Which row each row swaps with, under one turn or mirror:
roz: [-21  -2   2   6  20   1   8  -7  -8 -16  15   6   6   5   5  52   0 -14
  12  12  -6  -8   1]
sufuf: [-18 -16 -18   0  27 -17  -4   6   1  -4 -36  -6   2 -33   9  -4   0  14
  -4  -7 -18 -12  -9]
zov: [-33  -8 -11 -11 -28  -8 -16 -16  -8  38  23   3  18  10 -10 -41   3  -1
   7  -9  22 -28   1]
lif: [-12  11   5  12 -22 -19   0   7 -17  13  21  -1  11   9 -14 -54  10  -4
 -23 -25 -35  -6  -3]
kifuz: [  4   9  -1 -22  12   5  17  15 -36 -13 -17  16 -23 -13  -5  10   4  -8
   7  15 -14   9  -8]
gam: [-21   3  -5 -23 -15  -9  -2 -21  -3  -8  10  15   0  21 -19   0   4   2
  -2 -65  -8  -9 -11]
Zir: [ 15   4  16   4 -29 -27   8  18   3  12 -24 -13  -9   4   1  -3  -4  25
 -10   5   2 -22 -16]
moz: [-66 -12 -17   9  21 -17  -1  -6   1  -9  11 -25  -7  -2  11 -17   7  -2
   5 -22 -23  -6 -11]
zosez: [-17  -7  -7  16  -5  10 -12 -36 -12  -3  17  29  20 -14  -5  -3  -7 -40
  -1 -31  -3   7 -20]
gipo: [-12  -3  -7 -29  13   7 -25  -2 -15  17  10  20  -7  20  -5   8 -10   7
   8 -15 -42  16 -10]
tebo: [-15  22 -12 -15 -26  -8  -6   9 -17 -31 -14   0   3   2   7  32  -1  20
   3  21   7  -7  -6]
tipul: [-13 -10   6  11  -2  -5  11 -18 -36 -17  -2  -8   5 -17 -11 -43   4 -44
  -1   2  -7 -14 -15]
Denaf: [-11  19 -15   4   6 -25  -4 -30 -10  26  -2   2  -9  -6  19 -12 -23 -11
 -11 -21  -8 -42  17]
Gor: [ -4  22  14  14 -10 -16  10  -9   6  27 -12  -4  15   9 -14 -19  11  11
  18 -24 -25  -6 -43]
nas: [-22  15  -6  10 -12   8  20  -5  -4  23   3 -10  20  24  20 -58  -6 -27
  -5   8  -9  -5  -7]
navud: [-15  -1   3 -12 -10 -27  23 -38 -10  -3 -10  14   6 -19  -7   6  -7  10
 -12  10  25 -21 -25]
divug: [-17   3  -3   7  10 -11  13   7 -33  21  19   5   0  15   9  -7   0 -40
  -6  13  44 -23   1]
lizuz: [ 16  -6 -17  24 -14  -2  -1  -7 -11  10   1 -24   7   6 -10  23 -22  -6
  26 -27   9 -24   4]
vos: [-38  12   5 -17  22  -7  -2  19  -7  -2 -25  -8 -16  23  14 -14 -19  23
  -6   0 -26   3   6]
Zet: [-37  18  19  -4  -7 -31 -26  21  -8 -15 -10   5 -14 -19  22 -14   4  10
 -10  22   1  -6 -14]
zap: [ 17  13   7  10 -13  -4  -5 -24  15   1  -2  10  15  29  -7 -35 -25  -5
   1 -33  19   2 -13]
pez: [ 15 -13   9  -5 -33  -6  22   7  -3  32 -10 -11   5   6 -11 -17  -5  20
  -2   2   2 -17 -32]
Levuv: [-17   2 -12   1 -23 -11 -35  17 -16  -2 -37   2  10  36  14   5  -4 -18
 -10   4  19  -2   2]
Zetes: [-45   5  -5  17  30   2 -32  -5 -34   5  15  14  12  -5  30   2   7 -24
   5 -13   3   8   7]
rebas: [-28  28  -3 -15 -16 -15  11  -2 -31 -35   8  21   2  12  -2   0  15  11
  -5  -8  32 -27  -7]
vabo: [-25 -17   9  31  10 -16 -33  -7 -19  -1  16 -22  18  13  -5 -12  -4 -16
 -16  -4 -36 -15 -12]
Gev: [ 13   0 -22  11 -20  -3   1 -36  -3   7  33 -10  16  10  -1 -12   0 -15
  14 -30  26   0  14]
zore: [-51   9   4   5  20  -1   6  25 -34  11  -7  -4 -17   7  18 -13  16  16
 -14   5 -25   1   3]
Fabud: [ -4 -26  12  -5 -34 -20  10  -3   5  37   3 -25 -10   2   0 -16  10   0
 -11   4   6  12 -26]
Kubu: [-20   7  -6  42  20  -8  -9   3 -16 -22   8 -16   7  35   9   4  -6  -1
  -8 -12   3  14  28]
rino: [-24   0  11  21 -18  -4 -35  10 -58 -15  -1  11  10 -15 -12  -7   7 -16
  10 -16  -9 -10 -25]
gagu: [-16  -9   2  17 -11 -11 -16  32   4  19 -19  -8  -2  -1   9  14  -6  32
  -2   7  17  19  -4]
Tel: [-21  29   5  -4   6 -13 -37   8 -16  35 -17   6   0  10  -3 -24   0  -7
  19  22  26  -7   3]
vored: [-29  -4 -18   0 -30   5  -5 -17 -19 -22  23  -3  27  -1   1 -46   8 -20
   6  -8  16  22 -19]
vod: [-21   5   5 -12 -49  11  16  -1 -23  21  12   0   8  15  13 -42  -4 -13
  15  11 -19  11  -5]
beg: [-22  14   2 -13  -9 -11   4  12  -1 -39  -9   3   2   0  15  30  10   7
 -11  -9  31 -11 -20]
Vukag: [ -6 -18   5   1 -30  -8   7 -24   0   6  12   0   6  -9   8  27   2  -4
  20 -27 -38 -12  -6]
tasoz: [ -7  16  16  -4  21 -15   8  18  -3  -4  17  -6   5  44   6   8   3   9
 -19  -2  34  -8 -11]
fos: [-16 -18 -10  -7  19 -10  12   7 -20  49  22  -6  -3   2  22  12  10   5
 -10  -2  15  18  -2]
Poga: [-12   2  -8  10  13 -27  14   7  -7 -41  28   3   3 -11 -14   1   9  -7
   3 -13 -26 -15  15]
Tid: [-19   3   7  15  20  -8  24  36  -4  27  14 -13   6  -4  11  -3   7 -10
  16 -37  -9  23 -13]
tal: [ -8  16  -4 -22 -17 -11  19  11  -7 -14  21  17 -14  27   0  16   4  -2
  24   3  31  -2  15]
potas: [-22   6   1  10 -24 -10   2 -16  -9  13  -8   5  -6 -13  -7 -49   6   8
   6 -21 -48 -12   2]
mup: [-14 -34  -9 -17  -7   3   2 -19 -33 -16  19  -2 -25   4  11   1  -8   6
  22  15 -18  10   5]
Daf: [-17 -12 -23  -2  29  -5 -19   2 -21   8  29  -3  -8  -5   3   0   2 -12
   0 -39  40   2 -12]
Lovu: [-14  30 -36  19 -19  -2  -6   3 -27  20   2  15  -2   6   1   7   2   6
  -2 -24 -43   0   6]
Nid: [-64   8  -6   0  12 -18 -34   8 -14 -10   4  27  10  20  23   2  -6 -10
  15  -3  12   1   3]
zazip: [-16  14   4  23   8   3  23   0 -27   9   6  16  33  -1 -11 -15   1  -7
  20  16  29  29 -13]
lizig: [-24 -15 -10   0 -15  32  -4 -24 -36 -10  19  22  22  -7  -3 -37  -5 -11
 -11 -13 -10   4 -24]
vebo: [-25   8   1   5  23 -21  -6  20 -14  -8  19  -9   0  39  26  -4  -1  20
  19  -3 -27  -3  19]
fopev: [ 15  -8   8   5 -16 -17  12   2  18   6 -20  14 -14 -18  -6  -2 -19 -14
  25 -18  18   6 -21]
Kek: [-32   4 -21   1   1  22  12  -7 -40 -14 -17  14   6   9   6  -2 -24 -25
 -13 -40 -14  10  -3]
Rog: [-12 -21  -6  15 -58 -22   8 -10   1   3  22  13  14  16  10   7  -2  -6
   1 -17 -24   8  -7]
rulum: [-21  11  -1   1  14  -7 -13   9  -8  -7 -12 -13   4   4  10  38   2   3
   4 -32  43  -1 -13]
maz: [ -3  12 -20  12 -30  14  10 -21  -8 -19  21   8  26  14   7 -33  -2 -23
  16  -9  23  12   9]
mebot: [-15   0   6   5  10   6  -4  11 -16 -37   2   6   8 -10  -3  21   0  25
   8  26 -19 -16  -4]
sego: [-17   7  -2   4  29  -7 -21  12 -18  22  -3   6   4   4   4 -47  -4   9
   1  21  37  -5  -9]
Seno: [-21  -3   5  31 -33 -14  -6  -8 -10 -23  -9   1   4   2   8 -22 -13 -32
 -10 -27  40   6 -14]
zaz: [-24   7  -4  -8  12   2  -5  10 -18  26   8   4   5  21   9 -64   2  -8
   7  -1  32   6  -6]
bar: [ -6 -26 -10 -22 -28 -27 -11   8  16  -6  21   1   7  24  -5 -27  25 -15
  12  -6   8  11  -1]
Kop: [-12   5   4  17  -4 -23 -21 -17   0  34 -20  -4  24 -17 -11 -14 -14  -8
  29 -23   2 -29  -5]
zusus: [ -9  -1  -6  26 -28   4  24 -10 -11 -38  -4   0   9   8  10 -28  -8   3
  13 -11  21  31  -4]
Kagu: [-10  30   6 -14   3 -26   2  29  20   1 -15  12 -11  -8  16  -5   9  16
 -15   3 -11  -8 -25]
Tagen: [-24  19 -10   7  37 -15   1 -22 -18  26   6  -4  -9  23  27 -21   5  12
 -20  18   4   4  -9]
val: [-10  -3 -32   0   5  11  19   6 -38  33  10   1  32  -1  -3 -27  18 -15
   1  -8 -22 -13   4]
feg: [-18   0   1   6 -24 -17 -17  -9 -19   6   0  10   7  16  18 -30  -9   1
 -17 -59 -29  -5 -22]

mebot swaps with lizig
maz swaps with beg
Zir swaps with zaz
Levuv swaps with bar
Tel swaps with Fabud
Tid swaps with Denaf
fos swaps with Kop
lizuz swaps with Daf
Vukag swaps with Zetes
Gev swaps with rulum

